Which row each row swaps with, under one turn or mirror:
q614: [  2 -13   2 -20 -23   5  12  11 -11  26 -24 -22  18  -9  21   3  -7  15]
q537: [ -5 -16   1  17  -1   4  -8 -10   2 -22  33  18 -15  -9 -13   8  19 -14]
q462: [-30  11 -19 -31  10 -16  13  -3  10   5  -6  14   6  15  -7  -8  -4 -28]
q193: [-25  14 -14 -30   8  -1  11  -7   7   0  -2  15   7  21 -20   1 -16 -20]
q682: [ -4  -7  18 -16 -18  -4   7  -5  -8  22 -26 -11  20  -1  25  -4 -19  27]
q601: [-24  -7 -22  -3   3  15 -16 -23  17  18 -26  10   6  14  10  -8   2 -18]
q796: [ 21   3  11   0 -12  16 -12 -14  -6  30 -21  -9 -24  16  23 -16 -12  10]
q633: [  7  -9  10  35 -10 -14   6   4  -4  22  18 -20 -18 -18  24 -13  15  15]
q867: [  0 -14 -15  -2  -7   5  -5  15  22  22  -5  -2  30 -11  39  16   3  -9]
q875: [ 32  -4   7  10 -11  -2   0  20  17 -15  24 -10  -5 -10 -13 -15   1  14]
q200: [-20  -7  -7  30   0  -4  -5 -11  -8  33  -3   2 -18  -6  26 -13  19 -11]
q959: [ 15   7   5 -22 -17   9   8  16  26 -18  -6   1   7  -2 -29   0  -8  -8]
q367: [-17  -2  19 -13 -10 -14  19 -17 -25   9  -7 -18  -1   6   6  -7 -18  29]
q618: [  4  -8 -18  -7  -1  24 -19 -26  19 -15 -11   9  14  -2 -20   4   2   4]
q808: [ 27  -4   7  20 -13  -8   9  16   8   4  23 -14  -7 -25  -4 -14   9  23]
q785: [ -5  12  -7  -3   4 -18  19   4  -7  12   1 -32   6  -7  44  14  -3  18]
q352: [-18   0  25 -18 -14 -13  17 -23 -30   2  -6  -4  -2   5   8  -9  -8  24]
q849: [ 29   1   7  17  -8  -9  13  23  14 -15  22  -4  -4 -17  -8  -4  -4  18]
q653: [-19  -7 -19  -9   6  15 -17 -22  13  18 -26  15   1  13  10  -5   0 -23]
q28: [ 16  12 -40  -8  16  -7   3  11  28 -10   7 -17  14   2  -2   3  10  -6]
q684: [  8  -8  22   3 -11  12  -5 -34 -14  -4   6   2 -23  -1  -9  -8  -2  15]
q513: [-34  13 -16 -27   5 -24  27   3   0  15 -11  10  11   8  19   3   1 -14]
q880: [  5  18 -28 -10  16 -12  18  12  13 -32  21 -13   5   2 -14   5   4  -2]
q803: [ -4  -9 -13  13   7  -6 -10  -2  14 -20  32  17   1 -16  -4  15  19 -13]
q151: [ 12  -5  23   2 -13  16  -6 -32 -19  -3   9   1 -23   6  -2  -8  -3  18]
q444: [ 21   7   3  -3  -1 -12   9  -2  -4  -4  14 -32   3  -7  40  13  -4  28]
q973: [ -7 -12 -24   4   6   7 -11  14  23  -7  25   9   8 -11   5  17  14 -29]
q230: [ -5 -13 -18   1   9   4  -9  13  24 -14  34  15   4 -19  -1  13  11 -23]
q829: [-27   7 -11 -29   6  -4  14  -3   4 -10 -10  19   4  21 -17 -10  -8 -20]
q822: [ 16   9 -11   1   1  10  -9  -5  18  26 -26  -8  -7  12  11 -30   0  -2]
q365: [-10  -5  25 -14  -4 -11  20 -19 -32   4  -2 -19   0  -1   7  -5 -10  23]
q839: [  0 -11 -21   0   0  -1 -13  30  25  12  -1  -2  17 -12  26  26  -3 -19]
q950: [-14  -2  18 -10   0 -30  20  -3 -21 -26   9  -8  -8   3 -17   1  -3  17]
q313: [  1 -11 -22  -1   4  -2   1  30  16  22  -6  -2  28 -12  35  16   1  -5]
q277: [-17  -6  25 -14  -9 -22  16 -22 -29  -6   0 -14  -4   3   5  -1 -12  23]
q718: [ 10  11  -6 -29  -2   4   3  12  10 -11  -2  12  12  10 -34 -10 -13  -5]
q539: [ 22 -15   3 -12  -5  28 -18 -24  -2 -19   0   1  14  -5  -5  15  -7  11]
q469: [-19  -4  24 -17 -12 -13  23 -21 -28   2  -8  -7  -1   4  10  -5 -11  22]
q703: [  3 -14   7  30  -6 -18   6   8  -1  27  14 -17 -11 -13  29  -9   9   7]
q356: [ 36  -5   6  -1  -7   5   1 -11   0 -13   3 -29   2 -11  11  10 -11  33]
q255: [ 19  10 -41 -13   8   9  -1   8  33  11 -12  -7  10   4  11  -3   0  -9]
q596: [ -5 -11  -4  12   1   7 -17 -10   9 -25  30  13 -16  -6  -8  19  16 -14]
q661: [-22 -11  -7  22  -5  -6  -3  -2   2  31   3  -4 -16  -6  38 -13  18  -4]
q301: [-26  14 -13 -29  12  -5  14  -1  14  -8  -7   6  11  13 -15  -9  -7 -27]
q155: [-14 -11  -1  14   2  10 -17 -14  -5 -25  25  16 -21 -14  -7   5  15  -8]
q415: [-26   9 -12 -31   2  -5   4  -8   3  -4 -15  15   7  24 -14  -8  -7 -20]
q858: [-16  -9  -8  26  -4  -7  -1  -6  -3  37  -2  -8 -19  -7  28 -12  19   0]
q540: [ -6  -9   0  24   0 -18  -5   9  -7  27  10 -11 -20 -10  38 -11  16   3]

q839 swaps with q808
q614 swaps with q959
q718 swaps with q682
q822 swaps with q539
q444 swaps with q28
q513 swaps with q950

Which row each row swaps with, under one turn or mirror:
q898: [-14   2 -23 -20   0   3 -20 -13 -50  34  15  24 -19  -8  -7 -11  -8   7]
q561: [-14  17  14   0  -2  -2 -21 -11  -4  26  -1 -21  22 -14 -15 -13   0  -8]
q305: [  0 -18 -17   1  54  26 -18  -4  -6   2  17  -6  13  -1  11   3  17  -6]
q212: [ -3  17  -4  18  15  11  -7  -2 -16  20  17   8  11  26  -3 -11 -23 -37]
q597: [-13   3   2  21   7  30 -23  11 -14  18 -18 -19  12   8   0 -16  16 -16]
q76: [-27  15   6  14  66  19  -9 -10 -18   9  -1   4   4 -15   8  -6 -10  -1]
q286: [-22 -46   8 -20  25  -8 -16 -10 -21  10  10  -4 -21  -9   0 -13  -7  -8]
q292: [ 15  21   3  33  30   8 -15   5   8   1  -5  -2 -13 -17  12   4 -22  -5]
q132: [  5 -23   5 -47   6  -9 -12  -1 -16  -4   6   6   0  -7   2  -4  -4  -6]
q32: [  3 -12  -9 -13 -21  -6  12 -11  -9  26  14  -4   5  19  -7  -7 -18   2]
q870: [  5  15 -25  -1  28  14 -21   5 -13   7 -27   5  -9 -39   1  -3  -5  19]
q742: [ -8  26  20  19   8   1   2   3 -11  19  -7 -11  -7   8  24  23 -23  -5]
q665: [ -5  12  -1   8   2  -8 -10 -11  -2   3  21  -3   5   8 -14 -19 -30 -31]
q969: [-31 -17 -11  33  -4 -18 -24   7 -29  13   2  -1 -15 -18   8   0  21  -1]
q521: [-16  -9  -2  26   3  23   2  -9 -32  28  41  21 -12   4  -2  -2 -18  -4]
q229: [ -4 -16 -23  31  25   0  -8  13 -13  18 -32  -1   1   7  26  -1   5   4]
q382: [ -1 -19 -23  49   5  11   8 -14  -6 -15   8   7  -7 -10   5   9  -6   2]
q940: [ 16  17   4 -21 -21  21  -4 -11 -21  25  17   2 -11  10   5   6   8   0]
q68: [ 12  22  -7  21  10   4   4 -15 -21  33 -15  27  -2   0  33   4 -15 -16]
q956: [-15 -23  -1  -9  47  -3 -21 -31 -18   2 -19   1  -2 -23  22  -2  -7   6]
q648: [-16 -38  15  26  -5  22   7   0 -12  22   5   6 -23 -11  17  -5 -17  -9]
q473: [-29  -4  -7 -34  22 -13  10  15 -31  10  23   8   5 -10  -2  12 -11  -4]
q997: [ -4  10 -18  23   9  38 -10  -4 -11  15 -32   7   5 -15  10 -27   8  -8]
q159: [-17 -20 -21   5  39   2  -2  -7 -38 -21   8   6 -19 -25  12  15 -12  17]
q912: [-16 -16  -7  -9  35   8 -12  -2 -41   3 -19   8  16  -4  24  21  21  14]
q182: [-21  10   8  -5  37 -15   6   3 -32   7 -11 -11  21 -17   6  25  -2  15]
q568: [-19  -3  -2  -1  18 -16   7 -12 -24 -12  37  17 -29 -21  -3  -5 -19   1]
q960: [ -6 -10 -26   3  -5  34  10   2  11  20  12  11 -31  -5   4  10  -7  -7]
q254: [ -6  21 -24   0 -31  -1   0  -7 -27   4  11  11 -25   6   4  -6   0  -7]
q758: [  1  -4   0  21 -38 -16  -3  -7 -28  -5   4  -4  -5  -6   1  -2   8  -2]
q85: [-11   7   7 -28  46  11  -7  -9 -32   9  15   6   9  -7  -2 -13 -34 -14]
q677: [ 17 -11  -7  20   8  26  -9  16 -23  12 -20  13 -16 -18  29  -1  24  -2]
q817: [ -6  -7  -5 -23   4  30 -38   2 -29   3   7  -6 -35   3   4  -5   7 -10]
q740: [-24 -12 -24  56  20  12  -1  -9 -19  -4   1   2   8  -8   8   6  -1  -2]
q347: [-15   4   0  -6  58  14  -1   7 -45  14   0  11 -14   3  12   3  23  -9]
q37: [ 15  -7  13 -25  19  -4  20 -24 -18 -10  12   8 -21 -25  -8  -4   6   9]
q192: [ 20  -9  -7  -7  16 -24   3 -12 -29  -7  36  14  11  -9  12   6  -3 -10]
q158: [ 12  12   6  -2   1  17   0   1 -53   2 -15  14  15 -35  14   4   4  12]

q740 swaps with q665
q182 swaps with q286
q956 swaps with q473
q292 swaps with q521
q758 swaps with q597

